Here are some numbered points:
[-49 -26 -17 -29 -36 -23  44 -17 -17  -3 -44 -59 -48 -10 101 -58 -17 -29
  61 -57 -43  -6  27 -63 -28  29 -53 -30 -39  18 -50 -21] 0
[  6  36  19 -12 -13 -31 -28 -19   3 -23 -16 -11  41 -41  13  -7  -4   4
  32 -28 -28 -56 -17 -25  -9  -1 -27 -39 -36 -54 -50   5] 1
[ 94  12  10  -5  -2   1 -37 -14 -38 -43 -14  28   1  25 -30  -1 -22 -14
 -14  34  27  31  -4  33 -18 -31  -7 -33 -11 -28  -4  46] 2
[  4  15  46  19  65 -20 -18 -45   1 -31 -18   4 -16  30  -8 -24  -4 -12
 -16  13  -2   9  -8 -15 -31 -37   7 -10  14   6  -8  13] 3
[-49 -16 -38  29 -20   5 -21  42 -27  14  71  22  16 -35  10  -1 -24  27
 -34 -39 -40 -39  -2  42 -16  14 -53  18 -16 -23 -36 -44] 4
[-27 -26  15 -35 -36  12  28   4  12   3 -16 -34 -19 -45 -15 -36 -12 -32
 -41 -57 -20 -30 -12 -54 -31 -34 -49  -4  -7  10 -33  11] 5
[-27 -12  22  -3  21  24  25 -45  15 -18 -26 -20  -9   2  10 -30   8 -10
  29 -20 -15   0  22  -4  12  38  52  76  14  -2   6   7] 6
[-11 -28  -8 -35 -66 -13  28 -29  -5  41 -31  11 -35  39 -30 -14  -4 -29
  89  16  40 127 119 -27 -18  11 -14 -25 -25 -43   6 -21] 7
[-20 -31 -21 -24 -13 -36 -21 -14  10  -7 -18 -31 -35 -19 -27   3  39 -10
 -16 -20 -23 -20 -17 -20  -3  -9   1  25  -5 -25  30   7] 8
[-20 -12 -17  66  41 -16 -34   2 -29 -16  11  23  -1  59  18  90  45  47
 -26  37  -6  31 -22  21  22 -23 -12   0   7 -37   2 -18] 9
[-49 -28 -52 -16 -49  -1  53 -24   1 -16 -44 -47 -35   0  69 -63 -24 -27
  80 -25 -23  63 118 -10 -31   3 -53 -45 -25  28  10 -14] 10
[-17 -14  29 -26 -22 -31 -31 -38 -14 -28 -34  -2  -5 -14 -22 -33 -38 -38
  -9  31  25 -25  -8 -22 -46 -34  -3 -39   9 -15  15   9] 11
[ -6 -31 -27 -60 -39 -25  59 -10  14 -23 -34 -31 -19 -14  -6 -58 -22 -38
 -23 -25  -6 -25 -10 -36 -25 -29 -27 -25 -23   6  22  29] 12
[ 13   3 -19 -41 -22  24  47   2  81   1  -1 -23  -1  -4  11  -7  36 -29
  28 -15 -28  36   6 -30 -16 -11 -16 -45 -25  -2 -20  28] 13
[-49  27  38  98  21  48 -28  17 -41 -31 -16   2  17 -32  -6 -19 -45  -6
  -3 -15 -20 -30 -15   8   9  59  18  37 -18   2 -46 -44] 14
Which point above is nearest to each new point, looking only along the 7 directions in which the numbered points spread most? Its number follows each.
[ -2  -9   3 -51 -42 -31 -11   4  62  42  19 -25 -32 -60 -22 -36 -22   2
   7  -2 -11 -15  -2 -22   7  50  26 -22  -3  -8 -36  -5] 5
[ 34  42  10  12 -13 -28 -34  25  19  43  47   6 -38 -45 -45  -3 -22   0
  -1 -46 -40 -13 -32   8 -20  -1  -5 -10 -31  15 -25 -18] 1
[-13  -3 -19   3  -2 -31 -47  24 -41 -11  28  20   5  10  -8   5  10  42
  -9  -2  -2 -39 -32 -17   1   5   5  -6 -28  -2 -13 -37] 4
[ -2 -28 -10 -29   2   3  11 -10   1 -23   1 -13  -3 -17 -24 -12 -12  -2
 -55 -22   0   6 -22 -20  -5 -16  22 -30  12 -34  -8   7] 8
[-33  -1  19 -16  40  32  48 -29 -17 -43 -34 -47 -32 -19   4 -27 -10 -19
   5 -28  -6   2   4 -20 -23  -7 -27 -45  -7   4   0  16] 12
[ 51  19 -52   1 -36 -53 -37  25  -5  19  18  11 -21 -24  22  68  54 127
  61 -18 -15 -33 -45   4  30  41  11  17  -3   0  36  -9] 9
[-17  -1 -32  10   2  11 -23  27 -12  12  44  35  58 -12  11  28   8   4
 -11   2 -13 -20 -52 -30 -36 -55 -42 -27  -9  20 -17   7] 1
[-11 126   4  21  11  62   5 115  38 -28  29 -25  26 -12 127 -19 -45   8
 -23 -42 -37 -39   2 -63 -20  40 -62   9 -43  58 -63 -40] 1
[-33  60 -29  64 -39 125   2 120  61  43 111  28  32 -38  65   7 -22  72
  -7 -36 -69 -49  36  19 -34  56 -58 -25 -57  33 -50 -40] 4
[-25   6 -27  12   9 -16  -7  43  19  22   5  43  42 -10  34  43  12   0
 -37   2 -25 -17 -17  -4  -5 -14   3 -15  -1 -11 -25  -7] 8
[ -8 -26  38 -24  15  52  62 -19 -12 -13 -11 -20  -9   8  -2 -39 -12 -19
  14   2   6  -2  27  -8  55  75  39  36  29  24  12  18] 6
[ 21  -9  14  52  64  84   9  20  50  50  31  54  17  -1 -19  43  43  49
   3  18 -25  43 -19  17  36 -23   7   8  16   4  27   1] 9
[ 38  43  -1  57   4  24 -21  33 -27  17  14  11  72  22  79  35   2  10
 -18 -33 -23 -27 -48  19  38  24   3 -17   1  72   0 -16] 1
[  6 -43 -29  14  61  11  18  49  17  49  38  57  16  54  -2  55  13   0
 -21   0 -20 -25 -24  15  24 -34  13  41  59  27  60  23] 8
[ -6 105 -60  77 -42  85 -26 117 -24 -28  77   0 -12 -65  41  -5 -52  55
   7 -46 -64 -30  77  36 -34  11 -58  -2 -53  33 -54 -47] 4
[ 31  17  -1  -9  -4 -39  -9 -14  -1  -7   1  23   5  22 -10 -10 -41 -35
 -26  16  43   8  15  22 -11   1  43   0   9 -28  19  43] 2
[  2   3  19  -3 -15   1   0 -22   1 -11 -51 -64 -51 -38 -24 -33  36 -17
  45   5   8  13   0  30  46  19  25  34 -11  22  27  18] 6
[ 32  36  93 -16  13   9   9 -38   8  -7 -37 -64 -32 -56 -12 -54  33   4
  80   2  -4   0  44  36  24  23  31   0   5  24 -13  21] 6
[-36 -37 -17  -7   9 -28 -34 -24 -17  -7  -1   4   5  -1 -15 -17  -8  -2
  -1  49  15   2 -30   2   9 -16  25 -30  -5 -40 -28 -29] 3
[ 18 -12  15   3  50  -1   5   4  -5  -1  12  52  47  35 -17  12 -30  15
  -3  41  80  70  22  36   5 -21   3 -22  39  -6   6  21] 2
[ 11  -3 -29  55  66  36  11  30 -44  39  28  -2 -32 -17   6  26 -32  -4
 -44 -22   2 -13 -12  12  21  19  13  13  26   0  12 -11] 8
[ 51   5 -29 -48  -2 -36  11   6  35  41  50  35  30  49 -27  -1  12 -17
  -9  94  45  28  42  27  47  -3  18 -13  27 -15  71  61] 2
[ 31  25 -14  41  52 -62 -40 -41 -48  -1  11  27  16  28   2  26  12  55
 -37  40  -2   2 -12  66  19 -23  23  22  36   0   6  -3] 9
[ 23   1  30 -16 -10  14  68   8  45 -20 -11 -37  -9   6 -15 -12 -17 -22
   9  13  37  22 -15  -2 -40 -16 -14 -30 -39 -23  -2   7] 13
